(in the rows, 128 means zero)
Each path below is one point turned by a fixed rotation once a step. After each direction that follows a path, write how fast that rotation turns it, in deg/step (0 if it stays still).
Each turn is a multiple of 5 degrees from 10 to 175, or 0.
Each row of a path follows its step; steps can be skipped.

step 0: [121 129 131 127 120 124 123 129 122 143 128 127 116 131 138 126 136 136
 114 127 130 131 111 127 114 127 115 131 130 143 128 122 139 137 129 127
 107 127 122 129 132 113 132 117 136 137 135 129 137]
step 2: [112 123 140 128 129 134 129 131 113 128 140 128 114 127 130 128 125 132
 114 130 136 132 128 128 135 115 155 132 124 133 141 123 129 126 123 132
 118 127 120 128 148 127 132 135 120 122 128 124 134]
step 7: [123 127 124 126 136 142 120 138 133 123 158 126 133 132 130 126 136 133
 131 119 132 123 124 124 122 133 122 136 132 134 124 129 122 115 118 130
 129 129 129 117 138 120 132 119 120 147 143 127 122]
step 9: [125 144 114 132 128 119 134 128 123 137 134 130 128 125 130 125 127 129
 127 139 140 140 121 118 117 118 124 127 132 130 144 140 126 121 122 132
 119 127 122 137 121 115 135 134 125 139 147 112 123]
step 15: [138 136 137 129 122 133 108 119 114 120 130 130 138 130 141 115 131 138
 123 122 120 121 122 118 138 131 130 113 124 124 131 134 116 130 125 116
 135 124 116 120 123 120 120 119 129 127 116 118 122]
step 20: [125 121 143 137 141 130 127 120 119 132 134 125 134 112 126 135 133 140
 105 134 128 131 126 128 131 122 144 138 116 137 140 116 136 129 133 117
 127 129 142 122 128 128 118 131 132 128 128 119 126]
step 23: [126 127 143 120 137 141 121 132 135 124 138 131 126 139 124 131 128 136
 120 119 121 141 117 129 127 119 130 123 132 135 124 122 126 123 101 140
 135 129 131 115 141 136 136 118 119 126 126 131 125]
step 26: [124 120 135 122 126 115 125 128 129 138 133 120 138 113 133 131 127 130
 127 131 132 121 127 135 121 138 117 126 139 114 113 116 115 130 125 146
 126 120 133 128 129 137 132 106 138 135 131 122 131]
Speeds:
[129 129 128 129 131 131 130 129 127 130 126 129 134 124 129 128 133 126
 128 131 127 126 124 126 131 132 128 125 126 124 126 130 129 126 129 124
 129 129 130 129 127 128 128 128 130 125 123 129 132]  155
[130 128 131 130 132 130 128 128 126 124 126 130 129 134 130 130 129 128
 127 125 129 124 132 128 128 125 125 125 129 128 123 128 130 125 128 129
 132 128 129 127 127 127 131 126 124 127 124 127 124]  40
[127 128 124 127 128 129 129 129 129 134 127 125 130 129 127 126 125 130
 128 126 127 127 129 128 121 132 129 126 128 127 126 125 131 128 124 124
 132 127 127 125 129 129 129 131 123 125 128 128 127]  160
[130 132 128 127 127 131 129 130 131 125 130 127 132 127 130 126 129 130
 128 128 129 128 127 133 128 131 125 129 127 126 132 131 127 129 127 127
 129 132 128 130 128 131 130 127 128 126 131 122 121]  175
[126 123 129 124 131 132 125 132 130 131 128 126 128 127 126 130 127 126
 127 127 133 128 130 131 130 128 130 127 126 125 130 125 127 127 130 131
 134 134 130 126 127 128 129 129 129 130 129 129 130]  120
[129 127 127 128 122 127 128 128 123 126 126 129 129 131 129 132 128 128
 126 123 129 128 125 129 131 130 129 128 128 129 128 124 130 132 128 122
 129 133 124 131 127 127 127 129 127 129 128 127 129]  20
[125 131 129 131 128 128 125 129 127 131 128 129 128 133 124 129 124 124
 127 131 129 131 126 129 128 128 131 125 132 124 130 132 127 129 125 125
 128 129 129 131 130 128 126 127 127 129 125 129 124]  55

step 3: [118 142 133 131 128 125 141 125 134 122 138 121 121 122 141 139 131 133
 126 140 124 129 127 125 137 121 139 133 130 113 132 116 121 121 114 133
 131 112 132 130 126 126 125 119 116 144 130 126 129]
step 5: [119 138 131 123 137 118 132 130 133 116 127 127 107 116 130 128 123 133
 140 127 112 123 130 126 124 138 137 117 123 118 133 123 125 126 121 119
 139 111 117 121 134 122 134 122 130 126 137 123 121]
step 8: [134 123 143 133 124 127 125 136 145 125 113 118 133 119 132 127 128 134
 133 136 124 126 130 130 133 136 124 133 131 127 135 126 126 123 129 136
 109 127 107 137 108 125 134 131 119 121 129 118 130]
step 10: [122 128 135 132 127 133 143 132 133 143 128 126 129 124 127 123 132 150
 127 131 122 129 130 128 132 141 122 144 137 123 129 132 130 109 126 140
 134 121 116 126 119 126 137 120 120 136 119 128 139]
step 16: [130 126 150 123 122 129 139 126 134 129 120 132 128 129 147 133 124 138
 140 130 122 133 120 130 139 147 142 125 131 128 134 129 127 131 123 122
 119 127 118 139 114 133 137 136 122 133 122 133 128]
step 17: [130 130 135 131 138 136 124 124 143 132 130 117 133 123 138 124 115 135
 129 137 129 125 139 123 136 145 141 118 125 121 133 128 117 125 121 135
 129 135 117 122 137 126 142 133 118 133 116 119 138]
step 28: [115 123 141 116 135 125 121 127 128 131 122 115 124 119 118 128 135 140
 144 136 124 127 130 138 125 131 134 121 128 114 124 132 127 127 116 126
 127 112 117 130 120 114 129 122 135 141 134 122 133]
step 31: [134 140 132 142 128 126 134 141 140 140 117 117 114 123 126 121 121 138
 122 126 120 122 127 123 112 131 133 125 131 122 131 127 125 116 128 127
 121 134 111 132 123 137 127 133 126 114 136 121 129]
Speeds:
[132 127 126 131 125 128 131 132 130 128 127 130 127 123 129 125 127 127
 133 127 130 128 127 128 129 128 128 123 128 129 128 130 132 128 126 126
 124 131 125 129 130 129 126 132 126 126 128 130 123]  45
[125 123 124 129 129 126 132 126 128 129 128 133 129 129 127 129 126 124
 129 133 134 126 126 128 125 130 128 128 127 125 130 130 128 128 127 129
 130 129 126 127 129 126 129 130 127 126 130 126 133]  140
[128 132 126 133 127 127 125 129 133 127 131 126 128 132 126 129 128 129
 127 129 129 128 127 124 127 131 129 125 123 127 129 126 128 128 129 133
 129 128 130 124 130 127 128 133 132 129 128 128 126]  175
[128 127 129 128 126 127 131 130 129 130 133 126 126 123 128 126 131 129
 128 131 126 127 134 127 124 128 129 130 127 128 131 129 125 131 132 124
 126 128 130 124 128 127 130 128 126 132 130 128 129]  155
[127 123 129 129 131 128 127 132 129 126 129 130 129 128 129 130 128 131
 125 130 126 126 132 133 132 126 126 129 128 129 129 128 130 123 122 126
 130 124 129 125 128 128 128 133 130 129 128 127 126]  160
[126 129 129 128 130 124 128 126 130 130 128 132 126 129 127 132 133 125
 130 127 126 125 129 128 130 125 125 126 131 127 130 123 128 127 131 130
 125 133 130 128 124 132 129 131 126 128 131 127 128]  95
[129 129 128 132 132 128 126 127 126 129 127 127 125 125 127 127 132 128
 125 128 132 129 125 127 127 123 131 128 124 131 129 125 126 124 128 125
 129 126 126 129 126 126 125 128 127 128 133 130 129]  10

step 4: [121 128 123 108 120 126 135 127 135 130 136 128 126 136 124 124 141 127
 135 120 125 124 109 115 113 127 122 125 131 120 132 133 121 131 125 138
 131 114 123 138 128 134 115 143 127 128 130 134 119]
step 9: [122 134 130 139 137 125 124 134 138 117 130 121 128 128 118 116 120 137
 135 107 131 140 136 132 124 128 141 132 128 133 134 126 127 132 126 142
 117 139 124 126 136 139 134 125 131 126 135 138 115]
step 10: [132 132 130 131 116 121 125 134 126 123 131 130 122 139 125 147 130 141
 135 127 137 129 113 125 132 142 136 133 126 114 123 137 114 116 128 136
 122 130 127 137 138 125 120 130 136 124 135 123 140]
step 11: [126 115 129 114 118 114 117 138 122 125 126 126 136 125 121 116 126 115
 133 132 129 137 132 133 132 130 126 128 133 122 122 129 126 134 136 124
 115 143 135 133 124 127 137 123 145 114 130 141 123]
step 14: [129 122 121 133 122 136 145 123 129 145 129 115 118 135 131 137 132 140
 135 121 122 120 120 121 138 119 135 128 124 128 134 137 123 128 128 133
 120 114 141 134 130 132 128 119 113 138 138 128 129]
step 15: [115 119 114 143 130 122 140 125 135 125 131 129 132 133 117 121 129 128
 121 119 138 139 135 139 140 113 117 128 125 117 118 128 122 136 125 117
 119 124 122 126 134 123 132 133 133 116 129 126 127]
step 24: [121 118 121 126 131 126 131 117 125 143 121 120 124 128 136 118 141 140
 136 121 140 139 132 132 132 115 138 129 133 113 123 124 121 134 144 129
 143 128 135 135 128 125 134 132 128 125 125 138 133]
step 27: [131 126 120 127 119 129 124 142 124 118 140 135 132 131 118 136 128 125
 141 115 131 114 132 121 136 137 137 137 124 141 116 135 134 136 117 127
 113 132 126 130 135 131 115 121 122 129 138 130 128]
Speeds:
[127 128 128 126 130 126 128 130 132 129 128 128 131 126 132 127 130 126
 128 127 127 128 130 131 122 127 124 128 124 128 124 132 127 130 134 125
 131 128 130 129 130 129 128 129 127 125 126 129 134]  85
[126 123 129 130 132 132 126 132 125 128 130 126 129 130 127 130 123 130
 128 130 131 127 127 127 126 130 128 126 126 130 127 130 126 127 127 128
 128 124 131 129 134 132 130 127 128 127 131 126 127]  85
[126 124 134 131 127 129 129 128 126 131 127 128 128 127 130 128 131 129
 127 127 122 129 129 126 127 129 134 131 127 127 131 125 128 128 130 124
 128 132 128 128 132 129 130 125 126 129 128 131 130]  170
[131 126 129 131 131 130 126 127 129 129 122 132 129 127 129 129 127 129
 130 122 132 130 130 129 129 131 130 127 127 129 126 132 129 132 130 126
 127 128 124 125 128 125 126 131 127 131 130 127 127]  40
[131 125 127 126 127 126 123 128 127 131 129 126 128 130 130 123 128 128
 129 129 130 129 126 124 126 128 131 128 129 126 132 131 125 127 129 129
 129 130 122 126 128 128 127 127 128 122 123 124 128]  55
[125 130 124 127 133 130 133 131 126 132 129 131 127 128 125 129 129 130
 127 127 128 124 132 133 129 130 132 126 129 127 129 127 126 127 131 127
 130 127 125 128 126 127 126 126 127 124 125 128 126]  40

step 1: [124 128 136 128 110 120 135 139 115 121 117 115 128 125 122 135 142 115
 129 125 118 131 117 140 135 112 129 142 125 138 135 130 117 127 130 123
 124 131 122 143 137 127 136 143 126 113 126 139 126]
step 2: [133 137 135 124 115 117 130 123 129 129 100 124 120 122 133 130 147 117
 123 137 124 130 129 140 128 129 134 139 125 116 136 132 128 120 127 124
 136 112 116 133 125 131 136 137 113 113 122 126 131]
step 3: [131 146 141 126 105 134 128 119 132 128 121 119 118 125 115 138 141 119
 119 127 137 121 128 140 124 119 128 124 121 127 128 123 115 130 125 131
 133 110 125 121 126 114 128 128 108 121 138 131 127]
step 6: [107 135 128 120 130 122 123 115 129 121 119 125 110 137 120 121 130 126
 135 134 122 122 132 142 115 127 131 125 138 132 122 135 118 117 120 129
 110 130 110 123 131 133 136 132 118 132 111 129 117]
step 15: [117 123 119 113 121 124 125 105 131 130 120 130 127 139 126 114 131 132
 134 144 120 113 129 136 130 138 129 126 129 125 122 137 114 129 129 139
 115 114 122 128 134 113 133 127 117 133 137 132 114]
step 22: [137 141 124 125 112 130 125 133 122 138 116 110 118 124 133 132 127 123
 131 145 113 138 138 144 126 130 131 129 121 106 131 130 124 125 117 134
 127 124 120 125 128 119 140 131 119 121 119 123 112]
step 25: [127 118 127 130 123 133 129 111 132 118 132 121 134 134 130 143 123 110
 132 138 137 120 146 120 118 130 118 125 137 127 129 135 110 119 119 135
 128 134 116 131 134 128 126 118 116 117 111 135 120]
step 30: [127 126 128 135 111 138 129 121 129 130 128 123 114 117 126 136 134 122
 112 133 114 124 135 126 138 113 121 116 117 121 135 112 128 139 126 119
 125 119 114 134 152 126 124 130 121 129 117 127 134]
Speeds:
[132 124 125 129 125 129 128 129 126 127 132 127 128 130 131 130 124 126
 126 131 126 130 130 128 130 132 124 128 131 125 128 127 130 128 133 131
 129 128 130 126 130 128 130 125 128 131 127 129 123]  10
[127 129 125 127 126 130 128 132 129 127 125 126 127 121 126 130 127 128
 129 129 127 128 129 127 131 127 127 129 130 127 129 133 129 126 128 130
 133 130 128 129 128 125 131 126 125 122 134 128 130]  35
[123 129 128 125 125 127 127 130 124 130 131 125 125 129 126 125 130 131
 128 129 122 129 121 127 127 130 126 127 132 130 128 129 127 128 126 128
 126 126 128 128 126 126 131 126 130 130 127 128 129]  160
[130 130 127 129 125 123 128 128 128 129 133 130 126 123 127 128 126 123
 129 127 129 125 131 124 128 127 125 128 129 131 129 125 127 129 128 126
 125 124 133 129 125 128 127 127 127 124 127 130 130]  160
[126 132 127 127 127 131 125 130 134 129 127 126 127 124 130 129 128 128
 127 129 129 127 127 130 127 126 130 130 126 123 128 126 129 131 130 122
 126 127 129 127 128 124 128 123 129 130 126 129 124]  40
